Rotation paths and how fast each direction turns (degrees per step):
Each turn is a multiple of 5 degrees from 10 to 175, or 0.
Each row of a path follows its step; steps can be skipped.
Rotation 1:
step 1: [ -9.5 -13.6  30.4  -7.9  -8.5   9.9   1.7   0.1 -19.6   7.7  -6.7   4.3
  14.1   1.1  -7.6  13.9  -0.2 -25.6 -11.5   7.5  10.5  13.0 -10.0 -23.1
   4.4 -13.1 -17.3  12.6   3.4  10.6  14.4   5.3  21.5  -8.7 -13.8  -1.8
  22.3   4.9  17.2 -19.9 -27.5   4.3  14.6   2.7 -26.0 -12.6   3.6  25.7
  24.2  -6.3]
step 4: [-20.3  31.0  15.9 -16.5 -11.4 -18.3  -6.2  17.3   9.3  25.6  19.9 -13.2
  -8.7  13.0  -3.5   1.7   7.1   6.9  23.7   3.7  13.6  -0.2 -11.5   9.9
   3.1  11.8   4.7  -9.1  21.5  42.3 -10.0   4.9  -5.3  -4.3  -9.2   2.8
 -18.2  -7.6 -18.2   7.2  -6.8   3.8   4.1  -2.1 -16.7 -25.4   3.3  -9.1
  -7.7 -12.7]
step 6: [ 11.3 -16.5   1.6  20.9   0.1  14.3  -6.2  -8.1  13.7   2.9  12.4  22.6
 -11.4  -1.1   1.0   0.2   8.2  -2.4 -36.2   7.2 -10.8  16.2  -9.2 -31.1
   2.9   2.5   1.3  10.2  -9.2   7.0   3.7  -2.0  14.9  -0.9   4.9  -6.4
   4.7   4.7  24.9   3.3   1.2  27.7  16.4 -18.1 -19.4  12.7 -21.0   8.6
  36.9 -14.0]
step 10: [-20.4  -6.2  -8.0   3.1  -2.4  -4.8 -18.9 -28.8   1.9  -7.7  -0.2  34.5
  17.1  -2.6  -2.5  12.2  15.0   4.5  -3.0  -4.1  -9.1  -2.0  11.9 -15.3
   0.8  32.2  12.6  -3.3 -17.4  24.9 -19.8  -8.9   5.6 -14.0  -6.7 -11.7
 -22.2   7.2   4.8   2.9  13.8  11.7  18.9  11.3  -3.0  11.9 -13.4  -8.1
  20.9 -29.7]
step 11: [ 30.2 -18.3  18.6  10.2  -5.0  -4.4  14.8  15.9 -14.1  -1.7   4.6  10.3
  -2.1   1.5   5.9   0.0   2.4  -8.1   3.9 -19.9  -1.9  22.3  14.7 -12.4
 -19.2  -2.2  17.9  -0.4   6.4  12.7   0.8 -36.5   6.8  -9.7 -21.9  19.9
 -18.7   8.7  11.3  -0.1   6.5  28.0  14.4   6.5 -15.1  -7.7  -6.6   3.8
  31.9  -8.6]
step 17: [ -3.6  -1.6  10.6 -13.7   4.9   8.8  -1.3  -8.3   4.0  18.3  20.4   7.3
  -9.6  -1.9  19.5   2.8  19.7  -0.8   2.9  -3.4  12.3  22.8   0.3 -13.8
  11.1  -5.4  -8.0 -20.5  26.4  11.3   1.0  24.1  15.7  11.3   6.0  12.6
  25.2  -0.8  27.7 -26.8   2.0 -13.4 -14.1  -3.2  -1.9 -12.0 -32.7   7.5
  14.4 -24.9]
step 29: [ -8.3 -14.5  -2.5  -2.9 -10.4   8.6 -23.2  -2.9  -3.6  -2.9  -5.6  11.2
 -10.5   1.7   6.1  -4.2 -12.2  -6.8 -17.7 -14.7  23.5  33.8 -29.7 -25.1
   1.7  -4.7  20.8 -26.0  -1.1  19.3   5.3   7.8 -11.5   5.6  -0.2  10.7
  11.4  10.8  13.7   8.4   3.3  -0.9  30.4 -29.3  15.4   5.6  -2.5  10.4
 -11.8 -14.9]
step 33: [ -6.5  -2.6  -3.1 -17.1   7.6  -9.1   3.8   5.7   5.4  -4.6  -7.2  31.1
  22.2  -1.9 -19.9  -3.0   4.7  10.4 -18.4  -1.5  17.0  28.8  -9.6 -24.4
  16.4  25.5  -0.7  10.6  11.9  30.2   1.0  22.3 -13.4  -2.4 -19.3   4.4
   4.4   6.2  18.0  -9.1  -6.9 -14.2  -3.8  -8.2  25.5   3.3  -4.0  10.1
  16.5 -20.3]
step 38: [  7.1   2.7   5.0   9.6  21.1  13.4   8.9  -2.1  25.2 -10.7 -33.6  -4.4
  30.5 -17.5  -9.8  -0.9   4.5  10.2  -6.2   0.1   2.6  11.1   8.9   0.9
  -3.7  -0.6  -0.2   8.7  10.3  14.2 -24.7   6.2  -4.6  -1.9 -20.7  -2.4
   1.6  15.5  38.4 -14.8  14.1  18.0  -3.8 -18.7   3.7  -8.7   3.4  -0.9
  35.3   7.0]
step 42: [-10.3 -24.3   9.8  28.4  13.2  12.4  -6.4   1.0 -15.4   5.0   1.0   3.6
  15.0   6.2  12.8  12.4  -1.4   0.0 -12.4  -6.4   0.5  12.4   8.1 -10.0
  -4.4  -0.8  16.4   5.3  -9.5   0.3  -3.4  -8.9  13.6  -1.1  -9.3 -12.5
  -1.3  12.8  20.2 -19.0 -13.3  36.5  26.3 -12.4 -25.9 -13.2  16.3   6.2
  36.7   9.6]
Speeds:
[ 5.2  2.1  6.2  6.0 -2.9 -2.5  1.6  3.2  1.3  1.3 -2.2 -0.9  5.4 -3.5
  5.3  3.4  1.1  2.8  4.1 -3.9  0.4 -8.5 -4.3 -2.4 -1.1 -2.9 14.3 -0.6
  0.0 -5.4 -0.1  3.6  3.5 -2.3 -6.6  3.6 11.1 -0.3 -1.5 -7.2 -2.2 -1.0
  0.4  2.4  3.7  2.4  0.4 -1.2  1.1 -2.9] : 175
[-0.3  0.0 -0.1  3.9  0.9  2.0 11.7  6.7  1.4  4.9  7.1 -0.6  1.7  8.6
 -6.8 -6.5 -4.6  5.5 -2.7 -2.2  2.8  4.1  1.8  5.1  5.6  5.0  2.6  4.1
 -2.7  1.8  0.9  3.8 -2.5 -7.7  0.7 -4.4  3.9 -1.7 -5.9 -2.2 -1.0 -1.0
  2.3  7.0 -4.6  1.4 -1.1  3.9 -0.1 -0.2] : 35
[  2.2   4.3 -11.2   7.2   7.2  -4.9  -8.6  -3.5   1.8   4.2   1.3   1.0
  -3.7  -2.3   4.3   2.8  -1.3   4.3  -5.3   2.2   3.6   8.3   0.2  -1.4
   6.8   1.0   5.7   1.4  -3.4  -1.3  -0.6   0.7   2.1   2.4  -0.2  -5.8
   5.2  -1.1  -0.6   2.6  -0.8   1.0   3.8  -3.3  -0.1   5.9   7.5  -3.5
   0.2   5.7] : 110
[ 2.8  4.1 -6.5 -4.6 -1.7 -3.2  9.8  0.6 -6.9 -3.4 -1.8  5.5  5.3  1.6
  4.2 -5.3 -5.2 -1.7 -3.9 -1.8  1.4 -0.4 -5.4  1.3 -4.2 -3.7  0.4  0.5
 -6.5 -3.4 -2.7 -0.7  1.3 11.3  0.4 -1.6  0.0 -6.2  0.4  1.1  2.1  2.7
  3.9 -2.4 -6.6 -0.8  3.6 -3.1  0.1 -9.8] : 140
[-2.8  0.2 -1.4  7.5  7.1 -2.4 -2.5  7.3 -5.8  3.0  3.0  7.7  3.0  0.5
 -1.6  0.7 -8.2 -0.4  4.0  3.0 -0.6 -7.7  4.2  2.7 -4.1 -0.8 -0.3  1.9
  3.6  6.9 -7.1 -1.9  4.4 -4.2  3.0 -5.8  0.5 -3.7  4.1  0.6 -0.1  4.1
 -2.9 -4.8  8.5 -4.9 -1.4 -2.6 -4.0 -2.8] : 65
